In the rows, 128 means zero.
A single turn carries every row of the set below to another of its rows. Some are shown first; where does it send the rows asked next?
q_284: [127 127 140 151 159 125 129 112 149 134 131 141 103 104 135 147 142 185
 140 135 114 116 132 121 162 151 124 154 136 162 133  80 121 157 156 114
 147 138 109]
q_942: [114 133 127 123 115 137 156 144 134 156 130 138 161 134 142 141 127  74
  97 134 127 145  85  90 146 119  94 129 135 119 144 129 129 158  96 135
 138 106 157]
q_356: [124 114 138 117 148 146 127 166 131 115 149 133 158 126 116 158 120 122
 128 102 112 130 110 154 142  83  97 148 129 142 105 139 121 162 103 111
 146 129  80]
q_569: [140 124  92 159 113 140 102 121 124 109 121  96 108 122 101 120 116 175
 149 115 130 185 173 122 156 118 127  97 133 130 133 141 143 125 108 124
 140 122 150]
q_857: [104 158 147 117 114 145 157 130 119 136  90 143  96 144 125 116 147 108
 123 155 106 107 135 125 132 126 159 113 153 158 162 128 111 148 171 103
 118 117 138]
q_615: [112 117 131 126 119 132 151 103 126 142 111 144 120 124 128 130 106 105
 115 122 159 118 125 111 115 164 136 154 130  67 112 124 175 122 129 163
 100 147 122]
q_705: [104 121 139 127 128 135 142 112 128 145 118 136 107 134 125 117 113 103
 123 121 157 100 130 108 110 169 133 146 123  78 113 133 171 118 113 169
  98 151 130]
q_989: [113 119 139 140 124 131 152  98 120 136 122 137 124 115 136 121 109 109
 115 129 152 103 125 106 111 159 129 138 118  81 119 133 174 110 118 163
  89 155 120]
q_304: [162  97 110 118 137 105 157 134 108 120 140 119 106 120 137 113 133 148
 112 119 148 185 135 162 121 158 137 142  90 115 119 147 147 137 137 128
 103 146 101]
q_628: [112 151  75 116 115 119  93  90 123 141  98 123 140 150 132 167 140 111
 157 135 133 137 132  94 132 131 172 112 136 115 129 135 105 108 112 107
 131 129 133]
q_331: [111 158 163 114 118 136 151 142 125 135  89 144 102 154 126 125 157 115
 125 148 105 111 127 120 140 133 157 120 146 150 167 133 107 134 173 104
 135 120 142]
q_639: [180  91 137 123 143 116 167 125  99 122 134 114 108 137 139 127 133 145
 112 130 149 182 127 158 130 139 135 133  93 133 131 156 153 129 135 127
 104 130  99]
q_301: [132 128  89 164 125 141 105 107 125 116 120  88 114 109 110 117 122 170
 162 109 123 183 163 117 162 125 128 103 129 127 143 142 144 135 116 102
 135 112 145]
q_610: [119 101 141 112 160 149 139 167 122 124 143 140 156 127 108 159 129 128
 124 119 115 133 124 142 152  85  96 146 143 140 107 146 121 163  92 117
 139 147  85]
q_119: [125 130 131 145 161 122 141 122 147 134 141 151 104 101 126 166 153 175
 133 129 113 115 126 108 159 140 120 150 139 170 126  94 119 154 167 110
 149 136 130]
q_268: [ 98 124 130 131 120 127 147 138 114 154 125 117 154 117 138 140 137  97
 100 130 131 141  86  86 150 121  97 133 144 114 168 135 128 172  97 136
 145 111 162]
q_965: [125 107 141 110 152 141 129 162 124 100 148 145 160 128 119 158 122 126
 122 106 123 144 121 150 142  87  92 150 144 138 103 138 116 160 102 120
 145 149  89]
q_287: [116 122 137 118 104 135 147 140 125 153 131 121 160 133 137 145 126  94
  96 127 114 137  85  93 143 107  88 129 141 121 155 124 131 169  97 142
 142 107 162]
q_849: [101 147 143 126 127 141 147 136 129 130  88 144 103 154 139 114 147 107
 123 157 112 112 139 117 147 146 159 126 147 158 173 124 103 144 170  93
 131 122 141]
q_597: [146 128  94 170 112 124  91 121 123 121 117  95 100 114 114 118 119 173
 157 116 134 180 151 121 144 115 122 105 125 126 125 143 129 119 103 120
 132 118 155]
q_664: [105 164 146 121 133 135 148 140 119 142  89 148  98 139 117 115 155 110
 123 145 108 111 131 123 143 135 160 109 150 160 166 134 105 140 177 108
 133 132 138]
q_89: [118 118 133 120 159 154 123 162 133 117 149 135 157 121 114 147 130 124
 124 108 118 128 130 150 152  87 101 154 142 142 100 141 124 168 102 111
 139 133  80]
q_465: [127 160  88 127 116 119  84  85 115 148 120 122 141 149 129 158 149 108
 163 127 130 136 133  99 140 138 157 112 131 121 114 150 108  99 133  94
 131 143 129]
q_992: [114 112 138 119 123 135 163 104 116 142 122 144 130 124 123 118  96 113
 133 118 164 114 116 100 117 165 128 151 117  77 117 127 163 124 120 163
  96 149 131]
q_106: [171 104 124 133 135 118 163 115 103 134 132 104 117 139 148 110 126 137
 116 133 158 184 133 162 122 148 138 136  90 117 126 152 142 131 123 138
 107 157 100]
q_369: [138 141  88 160 120 149 103 105 121 118 126 100 110 112 110 125 113 171
 153 116 130 183 170 119 152 119 124  98 131 131 131 141 144 120 110 104
 129 127 155]
q_626: [133 128 126 155 161 115 136 115 141 139 143 153  94 112 136 167 134 179
 155 123 118 124 126 130 160 146 117 145 144 167 122  85 131 156 155 113
 137 145 124]
q_911: [104 149 137 111 127 137 144 126 120 136  95 153  88 147 137 123 150 111
 140 157 119 114 140 114 142 135 145 119 152 153 169 139  96 148 182  92
 131 127 133]
q_524: [104 158 149 121 127 134 144 133 125 140  93 149 103 161 131 111 143 106
 123 146 113 108 148 129 137 144 153 110 154 165 164 137 103 139 170 107
 127 127 136]
q_792: [130 114 138 129 140 151 133 164 119 118 140 149 152 110 116 166 130 122
 128 103 111 124 117 142 146  86 106 150 130 151  98 149 118 173  94 115
 151 130  86]
q_436: [109 160  96 117 104 112  98  90 114 130 112 127 150 149 135 154 137 109
 147 132 138 144 121  92 136 124 170 115 135 107 109 149  95 102 127 106
 129 151 127]
q_318: [109 116 136 123 116 134 148 104 132 144 116 140 126 114 127 125 108 111
 120 123 152 101 121 105 123 156 136 144 125  80 122 127 189 122 126 168
  92 146 126]
q_869: [127 110 135 118 146 157 135 164 127 118 139 146 163 127 104 149 129 126
 133  98 125 133 126 158 150  80 103 140 129 139 109 143 124 167 101 116
 148 149  83]
q_848: [134 125  94 157 129 140  96 111 131 111 122 103 112 102 114 114 113 177
 149 119 128 176 180 114 147 118 114 105 139 132 135 145 139 119 107 110
 129 106 142]
q_951: [138 119 134 160 154 127 136 117 144 129 140 141 104 122 123 148 141 181
 136 125 108 126 123 119 147 146 116 153 140 181 137  89 122 163 163 112
 146 139 105]
q_84: [105 121 132 115 120 121 165 138 119 145 129 129 153 126 129 146 123 102
  94 140 125 143  83 103 143 113  90 128 128 128 152 128 128 174  83 155
 136 116 154]
q_570: [ 95 116 130 139 123 123 143 103 121 144 114 140 114 122 147 131 105  97
 126 125 153 112 119 117 113 166 136 151 127  86 114 127 179 118 111 158
  94 146 129]
q_537: [170  97 121 126 132 118 165 122  99 116 125 125 109 136 140 108 137 135
 101 118 160 183 139 167 128 150 136 144  94 122 118 145 147 127 136 132
 114 143 102]
q_137: [103 153  86 112 109 107  85  92 126 139  99 116 134 154 128 160 143 104
 158 121 129 140 135 100 138 135 155 113 127 117 108 145 108 108 112 102
 123 140 129]
q_382: [142 124  87 164 116 127  91 119 129 110 111  98 114 117 116 124 122 171
 158 110 124 183 169 118 149 126 120 106 130 136 130 136 144 125 109 124
 126 114 148]

q_537 -> q_287
q_84 -> q_119
Now find these:
q_992 -> q_792
q_942 -> q_951
q_569 -> q_318
q_610 -> q_664
q_705 -> q_869
q_626 -> q_436
q_615 -> q_356
q_331 -> q_301

